In the rows, 128 means zero.
First come named moves, each a turn or a mirror, each shown by rows before and after it. For each pair of rows after them, which moves, in which order, take the first row to the second? The first pair is done for you.
K501 (before -> after):
[112 145 134 151 109 187 154  99 158 130 160 113 109  91 169 109 143  57
 146 178  92 146 120 139 105 139 109 140 107 205  99 139 103 128 125 103
 129 121  67 149 161 117 132  98 119 104 137] -> [182 173 121 161 141 161 122  96 111 135 130 133 100 153 115 129 184  83
 118 144 130 117 122 133  98 106  87 160 157 124  90 148 125 140 152  84
 149 169  86 132  95 172 152  75  96 130 137]
[149 118 136 133 121 139 134 100 113 140 115 117 122 146 113 101 147 135
 131 137 120 119 117 122 136 111 104 115 131 141 113 137 113 146 141 119
 123 149 114 133 121 139 126 131 108 136 134] -> [129 111 136 131 112 141 143  97 130 136 121 120 126 130 129  98 132 130
 136 148 109 128 113 128 138 115 115 112 120 162 113 131 105 142 130 120
 116 138 108 140 137 124 118 134 116 133 135]
[161 172 112 128 168 120  78 149 129 106 160 133 109 153 127 134 146 115
 126 113 117 100 162 110 132 124 131 149 154  78 139 107 170 134 102 131
 163 109 107 108  98 153 166 148 132 123 121] -> [106 159 118 117 149 139 103 155 164 101 176 111 115 111 165 126 114 103
 143 140  83 118 157 121 133 148 149 137 119 132 144 108 148 120  82 145
 144  74  95 123 147 111 147 159 155 110 121]
[111 150 120 117 125 129 133 132 120 127 158 115 135 118 160 132 119 135
 112 124  97 147 132 127 141 138 137 144 136 124 122 139 142 141 107 132
 131 109 118 117 131 133 132 131 129 117 125] -> [129 155 110 125 130 125 124 128 112 127 147 119 129 129 144 135 125 142
 108 115 108 141 135 129 139 132 125 148 149 107 123 139 149 152 113 129
 135 120 116 115 116 153 134 131 119 122 129]
K876 (before -> after):
[ 99 189 150 148 153 141 146 105 134  78 128 150 147 102 140  95 150 134
 107 100  68 127  91 117 147 107 126  83 165 185 122  99  92 158 120 114
 114  67 169 164 154 110 162 100  93 109 163] -> [ 74 195 137 128 164 134 134 132 153  68 143 132 149  86 144 105 132 112
 119  97  70 123 101 118 143 137 147  92 150 184 131  88  88 151 112 125
 113  50 161 156 159 104 162 120 124 108 144]
[110 156 141 127 123 120 130 151 154 108 142 125 135 100 151 135 103 147
 114 105 102 121 135 135 138 125 169 129 140 118 129 140 137 125  96 122
 121 108 100 120 141 136 123 121 123 100 118] -> [139 156 151 145 115 124 136 121 136 118 124 140 128 114 146 116 115 158
 106 112  97 123 127 132 144  99 146 119 149 122 124 148 135 133 106 111
 133 118 110 125 132 147 125 103 101 102 142]
[154  85 125 135 136 121 122 108 176 109 133 127 126 114 163 142 122 166
 158 109 130  64 133 102 137 117 170 100 120 125 134 173 128  72 102 123
 123 138  82 107 146 142 105  84 145  76  89] -> [155  86 125 134 133 116 126 113 160 109 126 128 128 117 153 147 113 183
 151 104 140  69 126 110 143 109 174  99 124 118 126 179 134  82 111 117
 120 138  86 108 148 144 100  72 136  77  84]
K237 (before -> after):
[ 95  98 136 148 102 152 127 153 179 146 105 143 118  91 146 158 118 116
 144 117  82  88 150 140  94 100 165 136 134 124 176 156 113 117  85 146
 124 137 117 168 148 133 119 129 151  82 154] -> [ 94 104 123 135 126 143 112 160 186 139 126 125 107 105 137 159 117  93
 160 127  86  84 159 141  89 127 170 152 133 114 187 138 121 113  89 159
 135 133 108 159 143 130 129 147 163  97 139]
[158 133 143 135  91 128 137 129 148 125 119 155 137 139 156 128 125 142
 137  93 124 126 127 129 140 104  76 118 111 126 122 129 104 130 108 108
 121 129 152 142 138 169 107 128 133  84 120] -> [161 136 127 116 125 124 112 138 150 120 133 134 122 158 142 132 131 106
 169  96 134 118 139 120 135 137  77 137 112 117 134 102 114 124 119 126
 140 137 153 126 130 171 122 161 165 108  97]
[136 104 128 153 153 132 118 134 197 128 113 153 110 109 138 124 170  80
 177 129  94  99 164 117 107 145 140 140 122 127 188 106  94  67 103 161
 157 122  90 142 132 139 136 172 183 110 143] -> [107 135 115 125 144 115 126 150 188 107 177 109 135  86 175 101 130 107
 143 138  61 125 147 148 113 147 162 141 126 140 151 103 133 106  76 160
 139  72  73 147 142 105 151 155 142 102 117]
[144  95 137 151 122 115 138 133 106 154  74 160 137 144  64 170 124 154
 133  96 192 122 108 115 139 118 117 118 131 103 132 137 101 121 152  89
 114 171 156 121 114 162  99 118 131 147 143] -> [119 123 102 103 158  89 108 173 105 126 149 101 129 144  72 163 113 124
 145 116 182 128 120 127 125 176 134 150 136  95 124 101 149 133 148 122
 130 135 138 106 103 132 134 151 152 170  78]
K375 (before -> after):
[123 110 145 176 116 107  92 169 154 172 103 146 137  86 120 140 146 111
 122  97 137 122 132  98  97 157 156 129 136 110 155 136 114 149 105 132
 110  96 130 120  98 125 108 135 142 115 119] -> [106 113 140 160 118 105  91 161 155 163 138 123 139  84 148 111 139 106
 114 121 114 140 128 106  98 166 156 125 128 138 147 120 133 159  95 138
 114  73 116 125 110  94 121 139 137 121 105]
[166 129  99  96 141 126 108  94 148  49 150 127 131 125 172 105 131 111
 122 123  90  92 164 116 122 138 113 126 141 130 162  79 142 140  99 178
 157 127 103  99 110 107 153 144 140 113 161] -> [156  96  98 107 137 122 126 131 139  75  92 155 138 123 114 170 111 135
 139  90 170  82 148  98 133 152 131 130 130  87 176 103  97 116 134 154
 134 168 139  87  92 149 117 149 171 129 146]
[124  94 141 124 106 125 152 115  89 166  97 127 120 163  74 139 123 162
 128 142 210 144 113 123 133 167 113 146 127  94 112 134 115 151 150 122
 125 153 161 139 123 140 123 132 134 176 127] -> [126 119 136 101 108 127 136  83  96 138 156  93 114 162 128  75 124 143
 113 180 136 157 122 146 132 164 101 141 132 145  93 100 161 175 117 150
 140 115 128 153 138  94 160 126 105 169 142]
Now pairs of rows:
Each pair is two moves apart.
[121 134 104 129 125 123 115 164 151 135 133 101 101 116 108 124 117 135
 153 129 132 106 139 125 121 152 127 155 102 115 142  91 130 112 119 149
 127 133 146  95 119 150 124 158 128 109 124] -> [133 138 127 150  96 138 135 134 136 142 127 112 115 115 130  93 117 168
 114 132 104 126 123 137 131 112 109 132 114 142 120 111 138 129 110 129
 115 125 149 116 128 145 120 113  80  87 153] | K237 then K876
[127 155 122 115 119 115 126 126  92 126 152 107 129 130 135 137 123 153
  87 130 132 146 114 137 129 110 139 132 153 110  88 127 148 158 133 115
 113 110 135 131 125 118 150 110  92 140 107] -> [136 120 148 151 103 145 145 102 113 145  86 153 127 126 113 146 144 142
 110 133 142 133 116 116 127  91 126 110 135 124 114 145  99 123 143 105
 119 150 149 137 139 136 121 114 115 131 151] | K501 then K237
[153 150  93 126 169 121  93 156 127  97 138 134 119 151 123 139 139 105
 133 114 133  78 151 123 104 115 156 146 150  83 131 109 141 129 112 150
 141 112 108 123  86 143 163 157 141 123 120] -> [139 132 107 139 158 136 110 155 156 100 115 153 125 128 138 146 139  96
 148 115 123  78 159 113 102 106 166 135 133  93 158 123 115 107 102 152
 139 115 104 132 107 138 143 162 160 107 139] | K501 then K375
[128 109 133  96 127 111 131 109  87 119 194  93 134 120 123  94  97 145
  67 145 121 136 119 141 153 141 124 122 158 142  80 111 155 159 111 134
 140 117 132 127 146 105 136  98 119 159 128] -> [160  89 158 138 110 128 143  85  88 141 124 144 126 133  93 107 123 158
  69 131 150 125 118 120 156 103  96 108 161 129  95 140 123 143 123 118
 142 159 152 134 142 135 114  81 126 155 177] | K501 then K237
[142 136 146  86 165 131 119 104 124 168 101 113 110 147 143 117 123 160
 144 109 177 131 119 149 154 162 159 110 104 164 156  98  97 182 129 102
 173 145 146 127 150 114 123 141 137 102 131] -> [136 133 149  86 153 128 127  98 122 161 106 115 121 140 155 111 118 174
 130 112 166 137 113 156 160 155 164 110 107 170 147 106 101 186 125  95
 165 136 144 134 150 107 120 130 120  94 141] | K237 then K237
[141 129 133 121 127 120 120 102 146 131 129 115 120 140 135 112 135 115
 141 149 115 132 139 131 135 144 114 133 119 149 132  99 131 122 129 162
 149 142 129 126 122 125 139 141 135 136 139] -> [135 116 136 128 125 126 132 111 150 134 108 121 120 132 123 132 129 115
 155 140 131 128 136 124 140 146 124 131 111 148 141 112 113 106 135 155
 138 147 136 123 131 128 120 146 147 133 135] | K375 then K501
[143 139 186 112 118 138 175 147 144 110  88 167 163  87 116 144 115 131
 123 125 127 121 138 126 143 106 115  97 137 109 107 127 104 123 136 109
 125 161 103 122 178 107  73 157 143 117 122] -> [144 152 170  87 149 133 148 150 151  95 129 136 148  99 134 119 129  90
 146 154  98 114 156 128 131 132 114 104 146 114 106  91 136 127 127 136
 148 147  78 111 175  92 109 182 158 130 105] | K237 then K375
[180 149 125  97 124 112 137 149  99 147 153  66 120 126  86 116 139 122
 130 132 162 148 159 141 109 179  99 179 110 161 152 114 144 155 124 125
 127 152 142 103 150 143 151 146 166 197 113] -> [207 159 131 105 121 110 135 130  88 148 153  73 121 143  88 101 159 139
 110 126 150 148 156 145 113 150  79 171 126 163 141 117 152 165 118 121
 132 151 144 110 139 138 160 132 137 193 129] | K876 then K375
[139 118 170 110 103 122 164 117 119 138 109 120 127  97 157  87 111 127
 129 171 110 169 110 143 127 150  87 113 139 140 114 102 134 108 142 133
 130 158 126 119 120 109 126 121  68 116 145] -> [148 113 165 111 114 113 163 130 103 141  92 132 125 111 124 108 118 135
 126 151 145 156 107 134 128 148  86 120 146 107 115 116 125 101 161 117
 134 181 142 113 102 133 118 119  72 129 144] | K501 then K375
[116 153  94 137 139  98 137 163 102 127 174 111 137 166 116 117  91 156
 129 122 168 135 102 137  97 138 121 165 143  67  91 113 145 159 120 126
  99 140 131 126  90 159 124  89 102 157  65] -> [154 150 124 178 118 123 147 116 107 137 132 155 132 169 130  92 126 164
 120 112 140 119 111 130 100  75  96 136 152  78 100 135 136 158 113 114
 108 156 126 137  98 171 119  59  76 128 126] | K375 then K237
[160 103 131 143 136 139 147 137 110 125  99 167 116 109 115 130  95 155
  79 100 122 118 126  88 129 103 138 133 153 128 129 171 108 122 131 127
  93 173 140 132 102 163  99 114 125 136 166] -> [131 108 136 131 120 148 157 126 135 115 138 141 117  82 156 103  74 136
  84 134  77 135 123  98 134 116 145 118 132 181 121 157 114 122 106 148
  89 133 120 149 136 121  98 126 123 122 170] | K501 then K375
[156 164 142 116 155 140 102  90 129 125 147 129 121 172 131  95 150 119
 132 133 102 124 166 133 117 104 112 125 157 140 149 107 152 151 104 137
 152 148 115 132 121 122 145 130 134 132 160] -> [139 126 146 123 148 142 127 113 124 149 101 149 130 164  84 144 130 126
 154 120 168 121 154 117 117 128 117 129 130 127 158 121 110 127 140 119
 140 189 147 125 118 140 112 145 163 152 146] | K375 then K876
[145 175 106 156 147 145 143 118 127 127 140 108  89 106 177 145 144 140
  95 130  96 129  83 113 158 107 142 145 155  99 143 169  91 130 135 115
 132 151 107 143 126 138  74 123 138 176 135] -> [128 168 106 145 147 146 148 119 142 128 143 105  89  99 180 145 145 117
 114 143 100 130  94 112 158 127 145 148 139 113 156 160  91 120 132 125
 131 150 105 145 137 128  68 147 162 183 128] | K237 then K501
[111 124 131 125 134 124 148 166 161 122  97 146 130  98 105 187 115 120
 146  86 173 121 130 122 120 137 162 131 121  86 165 148  84 103 132 121
 103 137 130 122 131 142  93 148 163 111 123] -> [123 150 112 104 154 101 125 185 140 105 131 123 128 116 106 179 110 129
 129  80 170 118 130 128 120 146 164 145 145  61 142 139 121 121 130 126
 115 126 126 113 103 145 119 145 144 122  94] | K237 then K501
[111 113 123 133 140 125 132 145 120 133 116 127 141 118 111 149 112 121
 141 124 154 135 119 121 119 145 146 131 116 127 144 132 102 120 132 131
 125 121 133 116 136 136 110 155 149 151 119] -> [121 135 125 121 142 126 116 128 119 118 152 105 135 125 142 106 120 110
 134 143 107 141 129 132 118 144 127 121 130 148 133 116 139 137 120 139
 146  99 109 119 139 114 135 153 128 144 118] | K501 then K375
[130 130 127  99 158 127 118 139 111 122 122 134 134 163 105 133 140 144
 117 110 155 119 118 129 114 156 128 136 147 106 107 107 152 151 146 128
 117 154 146 130 117 133 111 149 121 150 115] -> [107 120 136 101 139 148 133 110 144 121 131 131 137 138 143 103 135 115
 138 149 117 129 123 131 106 157 125 120 120 163 122  99 140 134 126 140
 114 139 128 144 156  97 103 158 142 140 137] | K876 then K501
[139 135 112 116 145 104 161 166 137  88 119 143 138 124  98 141 114 138
 159 124 117 145 139 129 139 152 147 106 155 101 111 150 129 159 104 131
  97 136 108 142 134 127 146 128 132 119  68] -> [162 132 124 128 146 121 147 130 154  84 110 148 126 134 110 115 147 105
 183 149  92 145 156 127 131 142 124  92 149 128 128 135 125 150  91 142
 123 144  97 145 147 123 160 139 142 115  95] | K876 then K876
[117 148 117 119 121 132 134 160 132 121 126 127 127 113 124 133 116 133
 130 115 123 134 125 133 136 132 148 133 122 114 129 125 121 133 128 133
 119 118 116 126 127 144 116 131 132 108 120] -> [136 155 114 116 133 132 129 151 121 115 131 130 124 123 130 124 128 128
 120 112 115 121 132 133 131 117 136 132 132 111 128 120 135 135 119 134
 125 115 107 123 118 140 125 119 129 105 129] | K375 then K501
[150 132 132 148 166 121 102 106 137 137 157 113 118 146 162  95 166 111
 110 126  87 111 146 116 112  91 116 139 150 128 129 137 145 124 122 138
 171 128 119 133 129 130 156 163 114 103 137] -> [120  98 135 161 152 125 125 140 138 158 107 140 124 131 115 153 144 124
 127 100 148 103 131 102 123 109 141 144 129 100 143 163  95 102 147 120
 146 159 155 130 127 158 114 173 148 111 126] | K501 then K375
[138 132 132 161 134 139 109  80 123 111 107 131  94 141 198  94 127 104
 174 156  71 131 169 128 119 114 116 148  93 207 148 101 133 109 106 145
 155 120 108 152 141 141 132 119 172 127 161] -> [186 154 117 156 154 118  93  82  90 112 101 136  90 179 176 100 153 122
 150 134  99 115 171 121 119 101 105 157 133 156 133  96 159 131 121 137
 171 141 118 134  99 172 157 103 148 143 153] | K237 then K501
[ 94 105 136 117 145 124 128 147 149  89 153 132 114 107 154 111  85 144
 102 141  86 127 114 175 117 150 141 132 135 153 122 141 129 123 116 110
 111 117 130 134 156 129 116 124 127 143 103] -> [ 97  93 135 126 146 121 132 159 151 100 117 154 118 110 119 143  95 154
 108 115 117 115 111 165 114 144 145 131 134 125 134 155 105 107 129 100
 100 145 153 128 146 153  97 122 140 149 106] | K375 then K375
[147 173 124 140 113 125 106 101 127 127 120 128 125 117 137 101 119 108
  89 145  63 131 114 140 134 102 109 132 130 128 124 122 167 131 115 115
 136 129 109 116 141 129 169 105 112 116 151] -> [ 97 135 131 148  97 135 141 135 143 153  89 136 143  83 112 155  80 121
 110 133 117 142  99 130 137 135 140 136  96 124 140 145 117 101 131  98
 104 147 136 119 156 141 125 121 154 120 135] | K375 then K501
[ 86 146 101  84 141 129 136 169 152 143 112 118 152 109 143 143 124  99
 165 112 134 151 149 137 133 172 147 141 125 129 101 103 124 125 120 126
 128 122 123 136 130 144 114 160 144 125 121] -> [ 97 130 120 110 123 148 151 147 156 162  71 150 156 111 128 150 134 118
 161  99 137 150 141 122 136 140 132 124 121 131 113 127  95 109 129 111
 125 146 138 143 137 157  98 146 139 116 153] | K237 then K237
[135 124 148 130 174 137 124  97  72 182 124  93 114 162  72 119 140 127
 109 165 184 146  97 125 145 122  76 107 140 148  88  92 124 133 189 135
 125 153 148 124 122 123 152 128 136 163 133] -> [ 97 143 146 114 153 138 132 116  97 162 176  67 133 120 126  94 113 128
  90 176 127 165  93 146 156 128  99 102 131 185  74  90 142 145 144 148
 104  97 119 140 147  81 153 118 122 140 124] | K876 then K237
[125 168 113 129 135 108 130 111 163 106 144 132 122 118 168 110 114 126
 104 113  81 144 111 189 150 100 153 110 139 130 127  99 147 181 102 151
 138  98  95 138 132 119 179 104  92  83 119] -> [ 86 135 123 144 119 127 163 137 183 132  92 164 130  84 146 163  91 130
 132  95 120 147 104 167 155 112 180 102 105 122 159 125  87 141 113 138
 112 120 117 145 159 131 132 117 137  75 123] | K375 then K501
